rotation ticks, each row followed by its count of ticks
The counts run from 0 to 415.
[ 10  23  -1  38  -2  -6   1 -19   8  15 -22  25  25  23  23   6  -5   0
 -11   4 -30  -6 -10   6 -16 -29 -22 -38 -24   1  10  27  14  20  25  25
 -24  -4  12 -39 -10 -44  27   0  23  16  50   0 -40   4  36  13  -9  -1
  17 -25  16 -34  30 -24  23 -46  -2  18   9  -4  -4   4 -19   2  -8   4
   4  12 -19  27]
259
[ 21   2  -5 -10  22  24 -26 -30  10  17 -10  20 -22 -13  38  16  13  56
 -33 -24  10 -18 -41   6  -6 -20  15  14   4  25   6   5  -3   2 -21   0
  -4 -29  32 -21  20  -4  12   1 -47  -9   1  15 -24   2   5  31 -18 -37
  -4   5   6  19  -9  -9 -26 -25 -19 -15  -6   0 -14   4  11   6  45 -14
  -6  12 -22  41]
292
[ 13  -2  13  -6   7  -6   2  28  17 -13  35  49  17   3  15   9  -2  36
   5   7   3 -40 -42 -20  -6   6  -7  -5 -60  15   0 -42   2  18  21   7
 -37   7  18 -40  28  16  19  -7 -12   0  16  11   5   6  -4   4  35 -26
  24   9  29 -52  20   6  25 -14 -26  12  15  -1   0  30 -27 -21  -5 -22
  -4 -15 -21  30]
84
[  5 -36   0  -2   2  14   1   1  12  30  29  33  20   8   8 -16  32   1
 -26 -26  23 -29 -40  16 -21  27  33  12 -20  -3 -24   9  -1  16 -18   3
  13   8  17 -31   9  18   7  17 -15   2  12   7 -13  26 -10 -11  14 -13
   1 -11 -20 -60  17  18  19 -20   7  -1  27  -4   6   0 -11 -31 -34 -46
  14  27 -43  38]
162
[-10  -2  22  16  45  11 -13   7 -25  15   7  26 -11   2  15  28 -36  17
 -23 -39  -9   8 -38 -22 -34 -22  13   7 -21  -7  -3  -4  16   4  18  10
   2  13   7 -17   5  36  31 -12 -21  -3 -14  14 -12 -11   1  -9  21   4
  -2  -1   5 -18 -15  -5 -27   1 -32   6  -1 -19  30 -18 -39   1 -15 -39
 -30  18   8  47]
89
[ 32   6  -5   7  18  13 -31 -44  -6  35 -11  18  35  10  35 -25  13 -33
  -2 -17  28   3 -29   5 -10  -8  28 -11  13   3 -22  26  -9   2 -15  28
 -29  20  29 -27 -13  21  14 -27   1  12  26  28 -45 -26   8  22   8  18
 -19 -17 -14 -39  15  15 -21 -18  -2   1  -3  -2 -26  -4 -33  13  -5 -29
 -15   3 -26  25]
22
[ -7  28  54 -17  -7 -14   8  -2  14  43 -11  41  38 -12  -6   4  -8  -1
  -6  13  -5 -28 -12   6 -13  21  -6 -10 -26  -7 -20  17  -7  27   6  -3
  12  14  -6 -13  22   9  37   8 -21  32 -13  33 -15  35 -17 -20  -7 -14
   7 -17  14 -48  -3 -21   8   9 -27 -14  32 -21 -42  32   4 -42  -8   4
  14  15 -34   3]
36
[-21  13  18 -49  16 -20   0 -15 -11  11  -4  -2  -2  12  38  14  10  21
 -18  -6  31 -12 -35 -33  21 -27  -1  31   2   6 -26 -20 -28  17   9  -8
   1  20  19  -6   2  42  -2   2 -52  -4 -15  26 -16 -18 -24 -12   9  -5
 -32  25  19 -35 -15 -15  -4  12 -45 -24  28 -23 -16  -7  -5 -11   8 -29
 -26   2  -5  26]
5
[ 19   4  -1  38   5 -26 -29 -24   2  -7 -24   3  20   7  24  -6  28  13
 -47  -7  14 -23 -38   1 -34 -42  19  -5  18  15 -12  44  -1  15  22  -7
  24  -1  20 -14 -32  11   2  10  31  13  19  27 -40   3  15  26  -1 -19
 -43   5 -12   2   5 -11  25 -38  -2  -7  19  15 -20   0 -12   9  -3 -24
  18  32  -5  31]
337
[-17  18  27   3  -6  -5   0 -21   6  17 -11  17  -7   3  27   8 -26   2
   8 -29  -2  -7 -16  31 -21 -23 -43  36 -25  12  -5 -13  -5   9 -31   0
  19 -12   4 -22 -25 -29  25  -7 -30  36  42  -7 -38 -28  -7 -10  -7  31
  -1   7  42 -47  19   1   0 -46 -15   4 -25   5   1  -4 -25  12  13  -6
 -12  20  13   8]
411
[ 15  12  17  22  15  -7  23  -2  27  18   1  33  35 -13 -24 -20 -14 -57
 -13   2  -3  -4 -32  16 -33  17 -12  18 -33   8   4  20 -15   8   4  17
   6   4  38 -34  -6  24  43   8  29  -7  22  11 -40  -1  -3   8   8 -27
 -18   4  19 -36  23 -16  15 -16 -21  -6   1  -2 -17  -2 -19  -4  16 -24
  22  18  11  40]
256
[ 32  16  44  25 -17 -31  13  16   3  11 -26  -4  31  -5   5  14  17 -11
 -19  -6  17 -40 -23 -10 -10   0  12   7   0 -12 -12  11  -1  29  63   1
   7  15   5 -15 -15  -9  31   5  19   9   1  39 -33  10   1  10  31  -1
  -7  21   1 -11  16 -11   9 -15 -34 -44  31   5 -13  -3 -13   9   5  20
  -1  34 -13  13]
187
[ 17 -20  23 -21  11   3 -12 -13 -20  -1  16  15 -19  10  47  13  19   9
   2  -8   0 -16 -22 -23  -8 -13   8 -22 -16  19   7 -22  -2 -17 -12  -6
 -13  21   9 -56  17  35   9 -32 -44  13  45  20 -10 -39  -5  -1  39   7
  28   9  20 -65   9   4  -3 -19  -9  11   9  10  -2  -7 -30  10   7 -19
 -10   2  -9  18]
86
[ -5   6  -2 -10  -3  -7  -5  -6  23  21   3  23  -7  13  52  36 -16  23
 -36   5  37 -13 -17  17  -6 -39  14  28 -14  -3 -19  11   8  41 -13  13
 -41 -19  19   2 -16  14  20 -10 -26 -14  -2  29  -3  29 -13  26  -5   9
 -23 -36  15 -33 -13 -42  -9 -25 -16 -12 -17  -3   1   5 -18   6 -44 -18
 -42  21   4  23]
374
[ -6  -8   5  20  13  21 -16 -29  13  -1  28  -3 -18  -4  32  26 -17   0
  -9 -46   6 -16 -40  38 -15 -21  21  44 -25  -4  28 -22  15  -4  19  -1
 -12 -21  35 -35  -1 -14  23  -6 -14  -8   8   8 -13 -14   5  -1  21  26
  -6  -8   9 -28   5  -9 -33 -32  -7 -29  -1  13  38  -7 -30  12 -12  -3
 -42  27   4  34]
371
[ 12   9  22 -42 -18  35  15  -1  17  25   0  23  20  11  -2   6  24 -22
  -5  -1  28 -37 -37 -26  23  20 -28  14 -19  -7 -31   0 -15  14 -15  -7
  -4  15  12 -19  13   3  24  -2 -47  18  18 -14 -32  25   0 -34 -15 -19
   2  25   6 -36   9 -11   5  -7 -36  -4  34  20   9 -19   2 -23   2 -26
  20  27  -3  39]
398
[ 15   4  33   8  13   3 -19 -18   5   6   0 -10 -17 -14  50  10   5  12
 -12 -24   6 -25  -5   3 -23 -23  24  26 -12  29  20 -17 -21  -3   2 -27
  26 -21  16 -24   0 -20  -5  -5 -47  23  19  53 -27 -22 -24  31  17   0
 -15   1  17  -1   4 -25  16 -30 -28 -25   2  23 -20  27 -11  13  45  16
 -14  36 -13 -20]
142
[ 18 -10  37 -24  47  -9 -24  10 -18  19  17  43 -26 -11  30   8 -31  20
  -6 -25  -6   6  -2  -3 -42  -7  -4  18 -15  15   4  -3 -17   0 -14   4
  27  -6  19  -3  -7  37  10 -17 -31  27  13  31 -20 -19 -24   2  19   8
  23  13  48 -37  -7  10  -6  -6 -49   3 -15  -8  12 -12 -31  10  31 -37
   3  13  -2  16]
364
[ 11 -29  15 -11  13  -5   3   6 -11 -12  39  18   3  16  26   2  15   1
   0  -7   2 -38 -37 -26   0  -2   3 -10 -39  10   4 -26  -2   0  17   0
 -17  21  15 -58  15  29  16 -12 -22   2  40   7  -7 -25 -12  -2  59  -2
  32  16  18 -66  15   3  16 -19 -14  12   9   2   8  12 -32  -7 -12 -31
  -9   2 -10  30]
85
[  8  18  10   6   4   9 -30 -36 -28  36 -25 -10  16   4  39  10   9  25
  -3 -35  14  -6 -40 -14  18 -14  -7  14  -8  13 -11 -38 -22 -18  13  -9
   9  -9  29 -15   8  -3 -18  -4 -23   0  11  42 -38 -54  -2  -9  20  21
  -1  25  16 -33   8  17 -12 -11 -27 -18  15   2 -18 -22  -6   2  47 -12
 -23  -6 -31  14]
283
[  2  12  23 -37  25 -10   1  18  23  -7  23  62  10  -6   8   5 -14  46
   6   9  -5 -21 -32 -12  -5  15 -20  15 -45  19 -13 -43  -8  27  -2  12
 -37  -2  27 -25  30   9  18  -8 -35  19   5   3 -10  19  -2 -20   4 -28
  24  20  40 -38  15   3  -2  10 -45   8  14 -17 -10  22 -12 -37  12 -24
   4 -22 -20  31]
83
[ 13  -6  20 -17   2 -19 -19 -39  -4   2 -17  27  36   4  23 -43  22  -8
 -13 -18  15 -25 -37  17   1   9  13 -43 -14  17  17  50   3  19 -27  -7
  -8  17  20 -33 -26  -8  20 -18   5  36  10  11  -8  -4  -7  10  -8  37
  22   2  -6 -20  14 -25 -18 -18  -2 -17  42  28 -36  -3 -11  -7  11   3
 -19  -2 -15  12]
385
[ 13 -10   4  12 -19   9  -4 -10  13 -10 -13 -14  -5  10  29  32  39  25
 -17 -14  19 -42 -28  27 -22 -30  -9  20  -1  -4  19  -5  11   3  21 -22
  15 -16  26 -36  -5 -22  29  22   1  -3  21  16 -34 -13  20   3  13 -10
   5   0   3 -14   8  -6  -2 -42 -17 -33  23  24   7 -30 -13  14  15 -20
  10  55 -10  34]
55
[ -3  22  25   8   1  -9  -7  -7  28   5 -13  45  22 -27  25  -3  -2  -3
 -18  -5   7  -3 -17  51 -22  13  25  24 -17  14 -13  26   8  44 -11  11
   0 -23  17 -14 -12 -14  12   0  16  12  -6  49 -15  53   1   7 -16  -3
  -7 -13  13 -38  16 -18  10  -2   5 -18  23  -7 -36  25   6 -34 -13  11
   2   9 -42  -4]
382
[ 30   2 -16 -12   0  15 -25 -13 -12  32   9  18  36  31  52   2  12  40
 -24  -2  34 -21 -25 -44  24  -8  37 -43  -6   3 -29   5   7   9  11   8
 -39  13  23  -8 -17  18 -12  -2 -15  -7  -7  44  -1  12 -15  24  12   9
   6  -1   9 -31 -14 -27 -15 -13 -22  -3  13  -2 -16  11   4 -10  -6  -2
 -40  -2 -37  35]
156
[ -7  12  43 -12  28  15 -25 -30 -24  31  11  13  15  14  23  -5 -38 -24
 -19 -27 -28 -16 -30 -29 -11   0  34 -32  -6  -1   2  31   1  -4 -12  -8
  18  25  -7 -28  -9   9  11 -21 -47  36  -9   5 -10 -12 -24 -14  17  22
   0 -15  -4 -24 -17 -44 -19 -15 -20  11  21  -3  -8  10  -9 -10 -15   8
 -30  34  11  17]
308
[-22 -10  41  -1 -13 -16  26  21 -12   2 -23  27  11  -4  -5   2 -16  16
 -23 -28 -20 -20 -59 -17  -5  -1 -40  -7 -21  18  -6 -12  27  14   3   0
  -1  30  -3 -30   9  -9  51   0  -8  14   7 -24  -7 -16  19 -24  25  20
  27  24  27 -26  -1 -13 -19  -9 -19 -17  17 -19   2 -12  -6 -19 -25 -10
 -38  24  12  35]
42
[ 14  35   6  15 -16   3 -27 -32   5  -4 -29  28  50   8  32 -12  -6   8
 -14  -7   0 -13 -58  -4  26  -9   7  -7  -4  26 -18  17  27  21  20   8
 -39 -14  28 -35 -11 -26  -3 -27  28   2   1  20 -20  13  13  -3  -3  22
   0   8   8 -12  22 -28 -17 -23  -6 -12  28  20 -33  13  -5 -23 -15  24
 -28  -6 -21  12]
109
[ 26  27 -18   8  13  17 -41 -58  -2  52 -23  15  43  19  37  -1   2   1
  -4 -13   8   1 -23   9   2 -18  18 -19  18   2  -6  17   1  13   3  27
 -43  -1  25 -26   4  -6  23 -24  -4  12  11  31 -42  -4  15  12 -18  14
 -18 -39  -9 -28  10  -1 -33 -23  -8   6  -2   3 -30  -3 -23   4   9  -2
 -22   3 -32  34]
23
[-10 -13   6   5  15   6  22 -31  33  12  19  18  42  -4   0 -19  -8 -24
  -6 -22  -1 -28 -34  18 -14  -2  12  -4 -22  22   0  -5  -6  14  -2  10
 -42  32  16 -47   0   3  53  -1 -24  14   5 -17  -5 -16   8 -11  17 -15
 -18 -13   0 -47  14  -8  -3 -35  -4  -2  -2 -25 -28  40 -15 -20 -35 -19
 -35   7  -3  43]
303
[ 15  -3  11 -22 -20  12 -16 -10  10  -5  -8  39  -7  -6  38   3  16  -9
 -27  14  25 -18 -46  17  -3   4  -7  30 -27  43 -25  23   3  25 -48 -21
   2 -32  32 -33   1  29  -4 -10 -15  -8  40  18 -22  35 -11  11 -15 -25
  -9   3   8 -28  14 -21   1  -9   1   2  24  36 -11   7   1 -23  -2 -21
  27  19 -10  14]
249
[ 12  -3  19  16   2 -18 -19 -17 -45  11  -4  -8  18   6  34   8  15   4
 -10 -30  17 -17 -66 -31   6 -15  -5  22 -10   8 -10 -26 -31  -4  22  -6
  15  23  27 -27  -5  27 -24 -21  -4  -9  25  27 -28 -48 -11 -13  34  15
 -18  47  11 -33  17  26  10  -6 -27  -9  19   0 -14 -20 -27   1  25 -20
 -23  -8  -8  21]
282
[-15 -24   5   0  13 -19  15   0  15  -3   5  28   9   6   2   0  24  20
 -25  12   9 -25 -36   4 -42 -13  -5  21 -43  35   1  -9 -23   5 -21 -40
   7   2  30 -21   1  38  29  40 -12  -7   5  11 -13 -27  -4  16  -5 -49
 -25  -6  18 -33  -9  -6  23 -15 -11 -12   8  10 -11   8 -21  -8 -18 -42
  15  11  -8  35]
209
[-17  28  10  20   2  -6   7 -13 -18  21 -10  -6   9  34  14  28  13  -6
   1  13  -6 -11 -28 -11 -21 -43 -16  35 -13 -19  -2 -15 -21 -14  34  -3
  10  18  17 -28  12  20  24  19   4   4  23  22 -44 -42  18 -11  14 -15
 -34 -10  15 -68  11  -2  30 -24 -21  11  11  -4   0 -11 -42   5  -5 -28
   4  14  -5  26]
132
[ -2   3  28  27 -17 -27   1  -1  24  54 -20  37  15 -20  19  12 -37  -1
 -38 -31  -2   4 -17  40 -14   3  -7   6 -37  -4   1  13  14  35  -6  40
  22 -30  13   4 -21 -10  31  -3  17   4   3  32 -17  19 -15   5  10  25
  12 -25  36 -32  -4 -19  -4 -24  -1 -14  -8 -15 -44  22  -7  -2  -5  21
 -20  22 -14  12]
105
[-35 -11  45 -27   0  -1  19   4  -5 -19 -30  20   1  -3  -2  -2  -5  -3
 -13 -15 -12 -20 -54 -23  -7  11 -44  12  -6  31 -35 -20   4  12 -12 -12
   3  31   9 -33   4  14  47 -18 -28  17  12 -14 -14 -13   0 -32  20  -6
   7  31  21 -32  -9  -8 -23  -4 -38 -19  27 -20  -9 -18   3 -20 -15 -11
 -24  22  13  35]
43
[ 14  11  40  11   2 -12 -19 -24  22  44 -13  30   5 -27  23  -5 -33 -12
 -18 -29  -9  -4 -16  44  -7   2  14   5 -15   6  16  16   0  12 -20  15
  23 -31  21  -5 -28  -2  18 -17  -3  15  10  35 -29   4 -32  -3  16  12
   8 -14  31 -29  -3 -22 -11 -19 -15  -9  -7   7 -56  26  -2   2  39  28
 -12  29  -8  -1]
104
[ 10  16   8  15 -21  10   3   8  -6  40  -4  33  38  17  24  -5  -6 -20
 -21   7   3 -21 -19 -37  17   2   9 -23 -39  21 -33   0  20  10  12  22
 -15   5  18 -39   4  16   2  -7   3 -10  32  35 -12  18   0 -14  22 -27
  16   2  23 -52   0 -40   9 -15  -3  20  27 -11 -50  15   5 -20 -23  34
  -1  11 -23  21]
391
[  7  -5  38 -22   5  13 -23  -3 -20 -19   3  26 -29  -2  29  11  -2   8
  -9 -16 -21 -40 -27 -10 -39  -6 -16  -3 -13  20   5  19  16 -14 -24 -32
  41  -5   4 -25   0  10   5 -11 -40  31  43   2 -34  -9  -8 -17   4 -25
  26  20  11 -13  -8 -19   6 -40 -28  13  16  31  14 -22 -15  -1  20 -11
  41  48  19  25]
402
[-16   7   8   6  15   0  17  10  11  39  11  33  26   5  29   8  -5  34
 -33  -9   2 -16 -10 -20  -8   6  26  -9 -35  21 -34 -14  -8  16   8  -4
  14  -2   5 -19  19   0  -6  32 -46  -2 -11  32 -16  28 -11  16 -10 -51
 -16  -5   6 -37   2 -28  36  -4 -13   1  14 -43 -31  51  11 -23  -3  -1
   5   6 -29  21]
75
[-19  -9  55 -45   5  -2  -4   4 -11 -11 -25  39 -17 -18  29   9  -4  29
 -26 -24 -13 -20 -21   7 -33  15 -14   8  -6  19 -10  18  12  27 -36 -23
  28   6  -3 -20   3   6  31 -16 -41  42   3   5  -2  10  -9 -19  -9  22
  30   8  24 -38   2 -13 -16  -4 -29 -30  33  -3  -1 -24   1 -26 -12  -8
  -5  29  -8   7]
317
[ -9  17  12  15   8  10 -15 -17  -2  -5  21  27  13  24  39  12 -26  15
 -10   9 -30 -28 -20 -24  -1 -19  41 -26 -32   2   7  20  33   3  25   0
 -35   5   8 -44   0   9   8 -10  -5  16  14  32  13   2   0   6  13 -12
 -13 -18  -2 -34   1 -55  -4 -28   2  29  16   3  -8  36 -14 -17 -36  20
 -25  10 -12  17]
306
[ 18  -2   9   1  17 -31  -1  -1  -2  12  -1  17  17  11  29  17  12   8
  -9 -15  22  -5 -46   6 -19 -21 -10  25   3 -23  -9 -16 -17  25  15  32
 -20  25  26 -13   7  28  32 -25   1   2  10   4 -30 -20   6   0  32  19
 -11   4   2 -51  21  36  -5  -2 -25 -17  -7 -28   4 -16 -44   1  -3 -62
 -18   3  -9  38]
367
